In the data rows, 128 means zero.
Here are some numbered points:
[120 186  53 119  83  93 123  37 149  86  12  46  25  37 176  31   0  35
 133  92  94 120  94 158 157 162  98  87  54 123 174  83 159 159 117 113
  80 115 196  55 117  61 109 181 174 201  76 150  81  40  67 173  75 168
 140] 0
[134 174 120 170 108  89 130  86 122 111  36  50  96  42 141  89   2 125
 130 134 171  67 146 156 162 161  99 133  98  97 191 133 145 141 120 118
  96  97 194 139 146 104 109 201 144 159  75  94 131  82  76 154 104 156
 156] 1
[ 85 132  65  65 101 148 131  85 143 161 169 169 156 109 113  19  92  98
 214 123  89 164  43 138  45  93  89 114  99   0  93 113  46   6  89  43
   0 101  39 137  91 127 118  61 137 144   9  68 103 102  51 153  10 131
  93] 2
[106 137  61 113 156 182 117  41 192 171  47 113 154 139 108   0  94  76
 141 171 174 179  43 142 125  66 100  88  60   0  74 103  33   0 120  91
  15  65  93 104  88 167 140 150  68 143  52 104  79 120 107  70  91  63
  92] 3
[134 181  83  94 180 188 122  33 134 122  63 172  73 115 109   0  91  99
 133 195 154 104  43 110  94  55 121  73  29  40 116 114  87   5 140 117
  37  99  26  52  77 131 130 149  80 153  50 102  53 120 164  84 123  28
  92] 4
[181 117 148 104 195 174  92  65 135 131  22 113 143  92 153  51 113 131
 168 155 107  75  57 139 110 108 126  79  16 112 127 163 113  69  82 102
  72 132  41 102 127 126 155 116 118 147 133  83  51 128 136 107  55  55
 115] 5
[155 126  94 191 153 221 162 122 133 133 128 156 177 183 153 109 176 178
 138 133 138 137 131  97  66 126 144  95 176 108 136 178 154  55 129 162
 156 139 108 100 137 150 184 161 157 162 125 161 147 114 189 110 136 120
 129] 6
[167 157 131 148 180 141 157 125 165 189  86  98  93 119 187  94 129 141
 154 161 114 152 100 131 101 162 131 112  92 112 145 134 157 123 167 173
 101 138 153 118 111 128 134 206 132 156 132 174 112 104 164 137 157 162
 161] 7
[152 181 168 175 142 174 103  94 138 173  71 116 111 128 159 148 108  80
 154 127 149 121 132 202 176 168 144 100  89  95 152 151 112  89 146 136
 103 152 132 150 210 140 144 191 175 209 110 143  91 110 160 127 120  99
 145] 8
[129 124 110 205  85 149 120  80 179 182  78 159 133 144 159 151 144 108
 181 113 175 170  88 148 130 166 131 107 127  85 153 142 107  74 153 185
  88 114 131 108 205 122 139 181 185 135 104 106  75 116 182  87 134  83
 148] 9
[158 195 150 148 158 189 132 120 174 108  93 141  83 197 156 126 127 144
 138 103 126 122 138 122 195 151 176 136 103 135 173 144 121 127 122 174
 116 139 155 179 149 107 132 159 148 155 152 152 147 217 137 147 135 149
 146] 10
[166 129 151 141 130 107 144 150 181 123 128 161 152 146 161 137 166 147
 117 149 139 147  96 138 117 134 116 123 172 152 129 178 176 148 172 156
 140 150 154 150 200 101 108 184 175 143 141 136 119 104 150 148 170  97
 149] 11
[191 164 114 163 126 154 133 143 127 165  97 146 116 114 134 153 151 184
  94 126 133  90 176 112  97 130 127 165 160 146 179 166 177 147 159 153
 161 132 121 117 160 141 125 170 156 202 160 129 168 136 107 139 151 161
 191] 12
[145 144 157 111 135 132 120 150 139 148  76 158 115 148 148 144 139 134
  85 160 154  97 167 220 152 131 118  95 117 136 158 166 128 145 146 114
 123 102 149 148 124 198 138 172 161 174 160 152 106 144 149 122  97 177
 151] 13
[129 148 165 112 132 176 141 124 165 140 116 153 143 174 166 170 132 148
 116 154 148 181 187 136 129 137 132 148 151 124 143 130 153 122 124 129
 130 136 162 135 133 147 134 165 131 187 164 124 158 173 150 118 153 158
 136] 14
[ 98 147 174 157 110 173 101 128  96 126 113 171 110 148 166 113 137 152
 130 129 142 126 141 129 146 134 160 134 152 176 151 130 114 147 141 107
 132 104 164 107 149 207 172 116 151 162  94 106 191 152  96 185 171 143
 131] 15
[150 146 167 126 159 120 133 102 148 153 181 153 148 145 155 140 142 162
 155 112 154 134 165 142  90 161 146 111 159 159 123 114 145 112 161 140
 171 182 148 129 146 135 173  85 164 160 138 136 154 181 141 133 119 149
 161] 16
[194 133 129 166 167 141 122 138 137 176 144 146 117 145 142 145 142 148
 144 141 175 145 120 159 101 151 141 154 157 131 139 151 205 123 135 136
 159 150 152 159 123 137 149 148 146 142 134 173 144 142 131 151 150 126
 152] 17
[135 138 147 155 167 136 176 131 139 161 176  98  94 176 140 152 174 174
 161 125 153 117 149 168 145 168 100 118 163 127 148 195 195 122 102 115
 150 158 123 131 119 157 119 135 136 182 140 172 143 171 132 124 170 147
 151] 18
[138 129 150 185 122 121 129 152 129 130 131 129 146 155 149 165 139 183
 193 125 168 143 151 127  91 171 127 136 174 155 126 126 145 141 159 195
 203 111 138 103 166 148 129 141 142 104 152 149 132 153 189 140 144 193
 172] 19
[182 130 160 141 161 133 143 118 171 164 145 115  76 137 179 167 176 144
 120 161 205 156 183 139 144 150 119 143 133 167 155 107 159 140 140 153
 142 164 150 150 154 153 173 143 168 148 135 148 166 142 120 173 166 165
 165] 20
[104 178 106 146 160 157 129 120 134 159 144 147 141 169 169 197 134 164
 125 127 134 122 156 203 143 182 131 131 135  70 109 159 114 125 127 131
 137 161 127 208 147 147 141 150 116 181 137 125 129 120 141 181 193 125
 135] 21
[191 167 138 132 193 166 110  86 146 157 127 166 164 114 158 126 189 140
 111  86 147 166 139 128 132 149 126 151 121 124 112 158 126 134 142 124
 148 144 131 179 130 151 125 176 242 139 168 179 129 137 135 151 132 123
 150] 22
[ 98 153 125 173 131 129 156 132 142 175 111 150  88 110 131 133 144 123
 115 100 166 189 130 154 143 136 165 123 123 138 107 138 139 107 163 137
 145 118  97 169 139 134 136 168 186 130 186 106 129 153 194 138 132 142
 110] 23
[ 76   6 106   0   0  59  42 153   3   1 106 162 231 170   2  54 134  77
  71  74  44  56   0  31  82   0 167  98  34   0   0  39  47  28  58   0
 196  50   0  68 105  50  24   0  45  56  94  48  43  70  97  13   0   6
  28] 24
[ 93   0 152  48  46 125  96 185  63  73 122  80 133 199  25 220 216 192
  59  77  82 101  31  87  76  31 140  90  98 136  28  80  71  84  61  67
 167 103   0 134 152 108  85  15  66  39 172  51 147  82  94  56  71  21
 116] 25
[110  63 109  84  67 112  82 191  97 105 110 122 160 178  68 121 199 152
  63 101  88 120 154  31 137  72 139 126 130 168  83 124 130 142  56 113
 187 108  64 109 122 125 121 105  86  38 139  76 130  91 141  89  92  61
 102] 26
[118  81 127 129 104 171  71 123 123 141 147 149  83 149  68 152 192 182
  85 152 170 174 155 122 142 174 139 110 131 193 120 105 123 120  70 117
 148 134 138 167 148 124  82 118 108 129 133 119 151 155 154 102 158  76
  78] 27
[116 111 160 150 108 167 128 133 131 160 133 133 135 144 143 186 163 207
 112 198 192 129 166 153 160  79 158 120 134 152 176 129  99 135 118 129
 165 149 182 155 197 198 117  77  86 121 138 145 164  95 102 175 129 130
 136] 28
[121  91 163 150 110 171 122 176 152 149 165 126 174 150 115 178 187 164
 117 142 133 152 136 105 153 123 166 176 169 126 181 132 124 158 133 129
 162 134 184 154 146 129 158 116 104 129 125 127 164 151 149 128 167 114
 131] 29
[131 108 148 144 144 141 114 175 125 193 156 126 137 147 133 199 128 134
 136 131 159 151 139 134 123 123 140 138 183 152 144  98 107 144 139  87
 185 173 193 216 150 132 124 109 140 111 164  96 105 162 105 121  88 157
 163] 30
[120 145 114 146 131 156 128 140 169 176 151 164  93  72 113 168 171 157
 142 100 148 149 188  92 158 107 137 152 167 206 127 120 147 139 198 140
 170 143 171 171 159 175 148 163 112  85 144 109 109 173 132 139 116 133
 129] 31
[164  94 184 139 152 147 135 115 137 134 137 150 147 156 133 149 159 156
 107 132 155 148 125 129 142 125 145 132 186 134 162 168 133 167 147 170
 136 143  90 168 126 144 121 125 184 105 188 114 139 124 162 158 150 181
 135] 32
[130 185 156 150 156 149 116 131 145 121 141 114 162 158  94 142 177 146
 112 147 158 117 172 176 118 128 146 104 119 104 143 117 131 179 154 154
 119 133 143  84 161 141 128 158 222 142 117 102 144 111 150 147 162 129
 132] 33
[132 175 139 134 192 121 160 157 144 144 187 198 112 151 156 189 124 137
 144 155 134 139 182 145 139 183 123 176 164 133 107 111 136 111 102 141
 146 124 126 157 149 162 112 127 155 112 199 137 160 144  90 157 198 136
  81] 34
[130 148 119 118 176 115 137 162 132 154 153 165 115 158 124 144  93 170
 111 136 118 120 155 192 161 140 132 121 176 151 103 154 129 127 100 105
 151 162 164 150 137 178 149 150 145 164 144 150 114 160 147 172 162 148
 182] 35
[131 148 181 156 158 144 130 113  95 141 149 137 129 174 167 115 144 175
 135 117 141 117 142 125 151 112 155 112 160 208 112 143 126 155 167 154
 137 164 165 134 129 112 133 138 104  86 135 124 165 132 114 143 168 154
 139] 36
[110  62 162 117 132 168 109 159  75  92 148 166 105 106 135 102  93 159
  78 147 111 145 135 187 166  50  93 201 124 130  64  81 139  91 123 200
 164  74 134 140 119 103 115 101 102  63 134 141 126  92 166 153 170 116
 112] 37
Which five points above are nearest to each new point by angle? Their numbers follow each, nearest first.
[157  33 153  91  82  97  96 171 133  70 171  66  49  82  64 160  31 174
 141 152  59  58 107 143 175 167 125 118 153 116 167 140 143 180 126 146
  44 133 119  70  96  91  36  89 106  34 115 106 166 137  85 180  78 152
 137] 1 25 0 24 37
[168 172 172 137  67 152 160 190 180 120 154 106 163 165 111 175 176 151
 141 145 165 134 164 154 118 139 105  80 135 176 186 105 172 141 114 101
 180 163 168 148 141 106 137 135  78  74 133 115 151 162 149 135 165 153
 175] 29 19 20 30 28
[148 172 117 136 143 169 135 176 125 148 148 164 109 108 142 140 140 142
 140 160 131 138 182 150 134 154  74 155 148 167 146 134 190 169 166 157
 127 182 129 170 130 176 175 124 113 142 149 170 124 160 144 104 200 181
 160] 20 17 18 12 35
[148 148 181  73  93 163 144 133 172 134 131 167 130 127  84 189 138 176
 124 105 145 161 161 137 110 124 119 129 124 160 185 143 167 180 122 174
 150 161 156 150  91 147 107 123 140 129 181 128 113 146 116 176 151 133
 134] 32 14 31 20 12
[137 115  79 133 181  71  87 156  98  76 162 136 109 103 102 108 116   0
  58 112  94 119 143 106  13  70  96 156  91 150  45 185 115 123 104  59
  63 183  75  94  40 150 164  59 105 156 123  91  77 196 193  19  83 124
 147] 24 4 5 2 26
[161  79 114  68 143 140  69 156  61  58 103 162 195 218  98  69 165 145
 129  93  39  69  28 103  80  64 161  81  57  75  52 139  83  25  87   0
 201 108   0 189 151 134 139   0 114 116  97  89  37 146 160  27  34   0
 107] 24 25 5 26 2
[109 159 135 153 202 133 134 102 132 178  84 151 162  97 209 101 146 109
 135  45 103 167 164  84 110  90 118 166  94 155 130 137  95 107 158  88
 138 162  94 159 125 152 142 178 156 132 172 163 127 177 124  97 131 114
 112] 22 23 31 7 10
[152 193 163 134 147 141 150 111 136 144 122 144 205 205 140 132 184  79
 124 113 121 193 114 154 160 124  97 110 109 132 117 154 106 147 158 159
 141 108  98 114 141 129 153 169 154 182 173 162 166 128 100 124 181 110
 163] 22 33 14 11 8
[135 127 106 189 102 105 123  81 121 100  45  72  78  82 179  70   0  63
 183 107 132 101  86 171  79 151 120 101  95  78 136 119 157  81 137 124
  58  72 138  76 142  52 139 163 178 200  52 116 103  64  90  75  84 152
 166] 0 1 8 3 4
[160 143 109 184 154 114 202  93 134 149  81 118 159 139 136  73 149  98
 182 106 122 152 132  78  96 156 133 160 150 109 118 195 127 212 178 127
 156  84 147 135  90 100 127 154 114 180 185 174 135 103 143 130 140 141
 134] 7 22 12 6 17
[166 155  56 121 220 138 113 151 137 118 203 117 125 123 186  27 124  79
 195 144 134  95 143 124  98 127  95 152  76 141  93 150  85 103 111  30
 122 151 111 131  73 157 161  35  43 165  39  83  96 114 111 123  71  93
  91] 2 4 5 3 24
[143 129 144 137  50 118 136 139 178 127 143 128 101 160 127 176 163 135
 128  89 156 170  87 167 139 117 140 132 224 106 133 146 157 185 132 145
 141 116 179 136 150 106  58 138 134  63 149 158 163 121  89 153 141 171
 189] 11 32 19 29 30
[144 139 111 144 109 138 130 150 173 199 149 143 126 163 144 123 127 195
 134 154 128 134 148 154 155 165 147 153 143 156 179 131 154 128 226 127
 163 135 158 152 139 110 119 208 119 140 146 120 156 101  96 173 152 186
 155] 12 20 17 11 31
[161 154 147 132 133 130 104 157 164 152 142 135 160 190  95 180 173 116
 143 147  96 179 111 114 160 117 142 153 193 169 148 134 146 180 134 107
 143  99 163 128 173 156 151 142 151 143 146 101 116 163  79 208 197 158
 133] 29 15 11 34 32
[149 153 155 180  87 116 143  89 208 161  83 161 135 128 147 109 198 140
 124  91 170 152 176 146 148 178 115 142 166 121 150 113 145 184 134 114
 169 168 182 143 118 141 160 202 150 147 138 128 167 127 147 115 161 120
 116] 20 14 22 11 17
[137   0 129  86  53  79 137 210   0  28 192  11 142  67  57 104 102 179
  73 153  44  40  84 101 115 118 117 124 175  68 210  90 127  85 103 171
  41  33  77  74 108  92   0   0  24   0  33  81 125 118  41 130   1 165
  87] 24 25 26 2 37
[122 104 183 134 173 168 103 135 144 172 141 122 118 147 142 144 129 125
 127  92 107 153 137 135 169 149 187 119 126 162 136  99 106 173 116 136
 195 198 144 178 146 148 129 175 110 145 124 145 136 168  96 178 136 131
 135] 30 10 36 20 35
[172 152 202 124 123 102 134 110 123 146 159 138 185 100 180 146 152 103
 122 179 126 140 148 146 142 149 121 134 155 129 163 121 128 212 143 171
  96 152 173 106 161 136 144 196 165 160 113 123 143 173 113 145 111 195
 136] 20 33 14 13 11
[132 145 145  83 158 102 128 161 196 110 142 131 118 134 126 174 118 131
  86 143 123  69 193 101 196 130  98 138 160 157 149 153 128 178  72 156
 136 140 157 132 138 116 115  65 128 113 211 104 125 129 118 179 149 171
 159] 34 35 32 20 28
[182 123 145 173 125  68 118 168 148 139 153 134 153 116 116 162 130 123
 123 136 123 150 181 149  95 168 118 175 194 162 173 129 182 201 145 190
 128 156 140 105 129 174 101 155 168 144 123 141 176 145 125 131 163 169
 130] 12 19 17 20 32
[154 128 101 147  95 136 134  86 144 149 152 123  87  94  90 143 129 167
 112 136 147 115 167 182 133 177 196 166 177 142 187 153 189 145 170 108
 163 100 152 142 168 126  90 159 123 145 100 129 181 122  72 136  82 194
  84] 12 17 1 31 28
